(in the rows, 128 means zero)
Where one turn sends some rows of the set: a few examples, then the rows asked:
k105: [119 149 135 134 144 121 143 158 148 145 111 144 118 137]
k904: [138 128 117 133 140 116  95 124 103 153 123 140 139 149]
k838: [142 120 116 113 130 126 121 159 139 167 129 176 132 131]
k967: [117 114 135 101 137 130 107 123 109 125 133 162 113 141]
k862: [134 131 127 160 135 118 112 160 122 142  85 146 130 143]
k228: [132 121 139 125 108 125 134 185 124 134 106 162 117 125]
k265: [104 151 140 130  98 104 108 148 118 120 114 142 119 148]
k183: [140 138 132 145  99 105  95 164 129 145 133 177 119 136]
k807: [113 139 135 117 134 113 127 138  96 126 136 152 109 129]
k66: [105 130 134 151 145 113 103 142 118 167 123 156 126 116]
k545: [134 151 133 154 118 127 104 154 124 138 150 131 108 138]
k721: [132 114 111 129 113 147 121 138 133 121  98 167 108 132]
k965: [107 115 146 143 141 139  92 127 131 165 113 157 131 139]
k905: [115 117 121 124 130  90  95 150 115 129 106 147 129 115]
k50: [115 129 129 133  87 132 102 135 162 131 110 150 116 132]
k230: [133 150 150 131  99 126 115 146 135 165 131 144 138 160]
k499: [143 116 134 118 106 107 108 114 136 117 104 152 123 133]
k997: [127 131 143 135 113 152  94 141 133 131 143 129 111 153]
k243: [108 124 127 123 128 151 130 156 112 157 105 132 133 139]
k488: [121 123 140 111 140 142 129 149 163 139 110 147 120 145]
k41: [158 108 162 119 124 124 104 141 141 151 137 155 129 133]
k12: [120 129 121  96 110 116 106 147 127 136 144 126 126 130]
k952: [134 113 148 136  94 128 112 128 131 149 104 183 125 128]
k293: [150 126 158 127 125 104 125 160 130 152 139 148 125 113]
k839: [132 106 135 151 104 138  95 127 122 134  97 135 125 123]

k12 turns into k243
k105 turns into k545
Now find these:
k997 turns into k965
k952 turns into k499
k905 turns into k228

Where one turn sends some rows of the set: a few examples, then the rows asked:
k859: [132 132 139 160 123 125 163 130 138 120  99 136 120 144 118 129]
k444: [140 134 109 119 132 124 125 107 116 126 134 120 115  98 106 128]
k312: [151 154 136 118 140 136 127 139 140 131 131 140 146 110 134 114]
k778: [139 119 133  97 125 129 105 110 133 145 110 115 117 131 106 135]
k680: [110 132 119 156 102 131 129 128 143 133 144 125 135 149  98 142]
k621: [130 122 151 104 148 131 143 151 144 127 128 119 148 119 124 142]
k298: [106 134 118 117 122 118 113 117 125 130 139 152  99 116 135 122]
k509: [142 122 144 147 125 138 163 135 143 138 100 122 125 143 106 125]
k473: [100 143 109 129 122 117 118 130 114 124 135 143 101 127 138 136]
k646: [ 96 112 115 125 118 134 126 110 132 133 113 109 148 144 118 144]
k569: [114 128 152 137 143 143 137 127 140  94 105 124 134 139 121 149]
k463: [137 117 142 112 126 126 105 113 117 139 112 101 132 126 109 141]
k358: [122 131 141 146 107 131 132 129 144 137 148 110 121 140  92 145]
k624: [114 118 161 141 139 132 135 132 135  92 111 133 136 132 128 146]
k756: [155 121 127 134 108 137 141 146 131 130 121 146 109 155 143 139]
k86: [143 116 105 123 131 156 122 135 129 120 122 167 131 129 138 120]
k987: [142 142 110 118 127 122 120 117 110 137 132 121 127  98 113 125]
k53: [107 118 128 134 112 113 122 148 126 155 134 151 108 135 100 127]
k748: [136 123 145 154 119 125 168 117 139 124 109 123 134 133 132 124]
k364: [146 149 135 117 142 144 124 130 156 131 130 141 146 121 129 109]
k602: [111 139 110 140 118 114 118 103 129 124 138 144 109 129 139 115]
k390: [114 120 134 159 106 130 127 119 138 134 148 121 150 131  97 133]
k662: [ 91 122 120 126 127 139 126 112 137 127 113 107 140 142 105 148]
k471: [111 104 125 136 107 110 125 136 130 149 136 152 104 137 108 127]
k943: [126 120 139  93 144 128 140 150 130 123 114 134 136 116 137 149]
k558: [129 129 109 137 134 150 117 148 123 123 110 163 135 143 139 122]
k998: [126 121 137 102 122 130  88 122 117 135 115 124 134 127 119 146]
k422: [139 120 145  96 146 135 137 150 150 120 132 135 128 119 113 146]
k903: [132 120 103 146 137 141 134 134 133 112 129 167 140 130 130 113]
k571: [147 107 130 137 109 133 139 143 141 131 127 155 113 156 141 132]

k312 turns into k471
k422 turns into k473
k859 turns into k463
Now find these:
k364 turns into k53
k358 turns into k943

Where one turn sends some rows of the set: a few examples, then the rows asked:
k507: [118 120 152 160 129 123 139 158 107 125 143 141 128 140 126 126]
k979: [163 122 132 144  95 128 160 108 132 143 139 111 125 126 159 147]
k106: [162 150 136 142 121 126 125 114 128 147 140  86 124 131 143 125]
k832: [131 152 141 132 102 122 151 106 139 167 128 115 141 120 145 141]
k900: [111 124 133 177 115 125 130 143 103 122 135 148 124 122 129 133]
k802: [109 115 121 141 124 131 124 115  96 116 116 136 117 152 125 138]
k57: [118 120 119 135 123 141 138 147  90 127 119 135 124 145 119 130]
k206: [121 112 130 145 141 146 131 124 135 116 125 132 126 149 106 152]
k688: [127 117 131 140 127 150 162 123 138 136 135 128 119 126  93 134]
k365: [128 141 133 168 112 124 153 141 127 105 156 144 129 135 135 122]
k400: [128 106 143 142 129 147 137 126 130 127 124 120 124 141 107 171]
k663: [164 149 113 145 122 118 145 113 129 142 133  94 126 132 149 120]
k837: [122 124 152 175 136 117 131 148 117 127 143 144 129 132 127 129]
k857: [131 133 146 179 123 116 126 156 115 123 147 129 125 131 133 146]
k982: [152 139 134 154  91 140 145 107 128 137 141 119 131 126 172 147]
k999: [121 121 116 143 125 132 134 134  84 130 110 144 125 136 128 128]
k915: [113 117 139 142 134 146 137 142 132 113 132 131 130 152 106 147]
k616: [152 155 118 142 110 115 133 115 139 147 142  92 121 139 148 132]
k718: [138 158 131 134 120 127 154 103 145 152 122 111 151 121 140 134]
k787: [111 110 144 159 138 137 126 125 130 131 135 129 116 135 100 144]
k129: [117 135 131 124 127 118 147 115  96 132 127 131 118 154 126 109]
k520: [139 149 140 145 106 144 138 108 141 170 134 107 132 112 140 142]
k842: [116 135 126 133 118 123 127 132  81 136 108 130 128 142 134 143]
k921: [165 128 146 139 102 138 149 103 126 126 137 110 137 131 164 145]
k959: [164 126 142 149 113 123 168 103 135 139 136 116 139 124 157 136]
k607: [151 145 134 138 114 127 127  99 125 152 139  93 115 145 155 132]
k649: [141 158 141 137 104 142 141 112 131 154 125 112 152 107 143 139]

k832 turns into k616
k802 turns into k900
Now find these:
k857 turns into k400
k206 turns into k999
k520 turns into k607
k507 turns into k915
k129 turns into k365
k663 turns into k959
k921 turns into k649

